One turn moves every row onto another: examples first, then more rows asked
j57: [  2  20  -4   2  17  13  -7  -1 -25  24  -6   9 -53   6 -22  27   8   3
  49  -8  25 -12   6  13 -26   8]
j719: [-19  -1  14  12   6  14 -13  10  36 -11  -5  -2 -26  -6 -24  31  10   3
  35 -17 -37 -10  -7 -15 -27   1]
j329: [ -2  14  -9  -1  15  -3   0  28  21 -40  -9  -1   4 -38  -7   5  -1  17
 -12 -11   3 -11 -22   5   8   7]
j812: [ -8  10  -6  -1   9   0  -1  32  21 -35 -14   1   4 -34 -12   9  -1  22
 -15 -10   1 -10 -26  -3  12   9]
j186: [  7  -2 -19  -8   9  -2  -9  -2 -39  28   0 -15  35  -9  11  22   2 -12
  -5  -1   3 -20   4  14  -6   0]
j987: [-15   4 -14  -7  14  -1  23  31  10 -29 -12   1  -4 -18   3  -1  -6  29
  -8   2   0 -19 -39  -2  16   6]
j632: [-10   9 -18  -6  20  -4  24  27  10 -34  -7  -1  -5 -20   8  -5  -7  24
  -4   0   2 -20 -35   6  11   4]
j318: [-13   0  -4  -8  -5  11  -9 -43   4 -26  -6   9 -11  26  -4  30 -33  -8
  15   3 -27 -12 -12   2  33  -1]
j581: [ -6  12  -3   0  11  16  -2   4 -29  33 -11  12 -55  15 -23  29   7  11
  47  -3  21 -13  -2   3 -19   9]
j461: [ -6   7  -5  -6   0   9 -14 -47   7 -33  -1   7 -10  18  -2  27 -33 -15
  17  -2 -24 -12  -5  12  26  -2]
j868: [  4   3   1  24  28  15   2 -10  -2  28   8   6 -32  -6 -10  13 -29  15
 -35  10  31  -7  17  24   5   8]
j759: [  7  -2 -16  -7   7  -1 -14  -1 -36  28  -1 -14  38 -11   7  25   4 -12
  -8  -3   2 -18   6  11  -5   0]
j854: [  2  -7 -13  -8   1   1 -14   4 -36  33  -5 -12  38  -7   3  29   5  -7
 -11  -1  -1 -17   2   2   0   2]
j149: [  4  21  -1   4  15  13 -15   0 -22  23  -7  10 -50   1 -28  31  10   1
  46 -11  24  -9  11  12 -26   9]
j544: [-16   3  -9  -6   9   1  15  34  13 -28 -16   3  -1 -20  -4   5  -4  30
 -12  -1  -2 -16 -38  -9  18   8]
j577: [  2  20   3   5  11  15 -20   2 -20  25 -10  11 -48   0 -33  35  12   3
  42 -13  23  -6  10   6 -24  10]
j758: [-13   5  -1   9  24   7  10   0  26 -17   7  -7 -34   1  -2  13   3  -2
  49 -11 -31 -20  -9   6 -36  -5]
j115: [ -3  -3   5  23  20  17   3  -6  -2  35   2   9 -32  -1 -14  18 -29  21
 -40  12  28  -6  10  12  11  10]
j667: [-10   7   4  12  21   8  -2   0  32 -20   6  -7 -30  -7 -10  19   6  -6
  44 -17 -31 -15  -2   5 -37  -4]
j598: [ -1  16 -14  -2  21  -5   8  25  18 -42  -5  -3   1 -35   1  -1  -4  15
  -8  -8   5 -13 -23  12   5   6]
j34: [-29 -10   8   7   6  14   8  12  25  -1  -6  -1 -33  12 -14  25   5  13
  39  -6 -39 -18 -21 -21 -21  -1]
j950: [ -8   5   0  -6  -5  11 -21 -44  10 -31  -6   8  -7  17  -9  33 -30 -13
  12  -4 -25  -9  -4   5  30  -1]
j407: [ -8  11   1   1   7  16  -7   6 -27  35 -13  13 -52  14 -28  34   9  12
  43  -4  20 -11  -1  -3 -17  10]
j189: [  4   3   3  25  25  15  -3  -9   0  28   6   7 -30  -9 -13  17 -28  15
 -38   9  30  -5  18  21   5   9]
j269: [-14   5  -6  -3   6   1   6  34  17 -30 -16   3   2 -27 -10   9  -1  28
 -15  -5  -2 -12 -32  -9  17   9]
j451: [ -1  -9 -14 -10   1   1  -9   4 -39  35  -6 -11  36  -3   6  27   3  -4
  -9   2  -1 -19  -1   0   1   1]
j494: [ -2  16  -5   1  15  13  -2   1 -28  29  -7  10 -55  12 -21  26   7   7
  49  -5  23 -13   2   9 -23   8]
j216: [-27  -7   2   6  14  11  18   8  21  -4  -1  -3 -37  15  -5  17   2  11
  45  -3 -37 -22 -22 -12 -24  -3]
j16: [  0  -9 -16 -11   3   0  -4   3 -41  35  -4 -12  34   0  10  24   2  -4
  -8   3   0 -21  -3   3   1   1]
j145: [-21  -1  -2   7  21   9  19   3  22 -10   5  -6 -38  10   0  12   2   4
  48  -5 -34 -23 -17  -1 -30  -5]
j42: [ -8   5  -6  -7   1   9  -9 -47   4 -31  -2   7 -12  22   0  26 -33 -13
  18   1 -24 -13  -8  10  28  -3]
j370: [  5  -4 -13  -7   3   0 -16   2 -35  31  -4 -13  38 -11   4  29   5 -10
 -10  -3   1 -17   6   6  -3   1]
j236: [-11   3  -6  -9  -2  10  -7 -45   3 -28  -4   8 -12  26  -1  27 -33  -9
  17   2 -25 -13 -11   7  31  -2]
j530: [  5  -4 -20  -9   9  -2  -3  -2 -40  30   0 -15  33  -4  13  20   1  -9
  -4   2   3 -22   1  13  -4  -1]
j114: [ -6  12   4   2   4  17 -15   7 -24  33 -15  14 -49   8 -33  38  11  11
  40  -8  20  -8   2  -4 -17  11]
j332: [-13   0  -1  -8  -8  12 -14 -42   6 -26  -8  10 -10  24  -7  33 -32  -8
  13   1 -27 -11 -10   0  34  -1]
j574: [ -6   7  -2  -5  -2   9 -18 -46   9 -32  -3   7  -8  16  -6  30 -31 -15
  14  -4 -24  -9  -3  10  27  -1]
j197: [ -4  14 -18  -4  23  -5  18  24  13 -39  -5  -3  -3 -28   6  -5  -6  18
  -4  -4   5 -18 -29  12   7   4]
j82: [ -1  -1   6  24  20  18  -2  -5   0  33   2   9 -30  -5 -17  19 -28  19
 -41  10  28  -4  14  13  10  10]
j665: [-10   2   0  -6  -8  12 -19 -42   8 -28  -8   9  -8  20 -10  35 -31 -10
  12  -2 -27  -9  -7   1  32   0]
j418: [ -1  -1   0  22  26  15   9  -8  -5  32   6   7 -35   1  -8  12 -31  20
 -35  14  29  -9  11  19   9   8]
j639: [  2   2   5  25  22  17  -5  -7   1  30   4   8 -29  -8 -16  19 -27  17
 -40   8  29  -4  17  17   8   9]
j441: [ -1  16   5   4   6  16 -20   5 -21  29 -14  13 -47   2 -35  38  12   7
  40 -11  21  -6   7   0 -20  11]
j820: [-26  -7  13   9   3  15  -4  13  31  -4  -8   0 -29   4 -22  30   8   9
  35 -11 -39 -13 -14 -22 -22   1]
j283: [  2   2   0  23  28  14   7 -10  -4  30   7   6 -34  -3  -7  12 -31  17
 -35  12  31  -8  14  23   6   7]
j109: [-12   5  10  13  13  11 -11   5  36 -18   1  -5 -26 -11 -19  26   8  -4
  39 -19 -34 -11  -1  -3 -34  -1]
j857: [  2  -7 -20 -10   7  -1  -2   0 -42  33  -1 -14  33  -1  13  21   1  -6
  -5   4   1 -22  -2   8  -2  -1]
j298: [ -3  -3   2  22  23  17   7  -6  -5  35   4   8 -34   1 -10  15 -30  21
 -37  14  28  -8   9  15  11   9]

j667 goes to j216
j530 goes to j451
j494 goes to j114
Now these:
j418 goes to j82
j632 goes to j269
j665 goes to j461

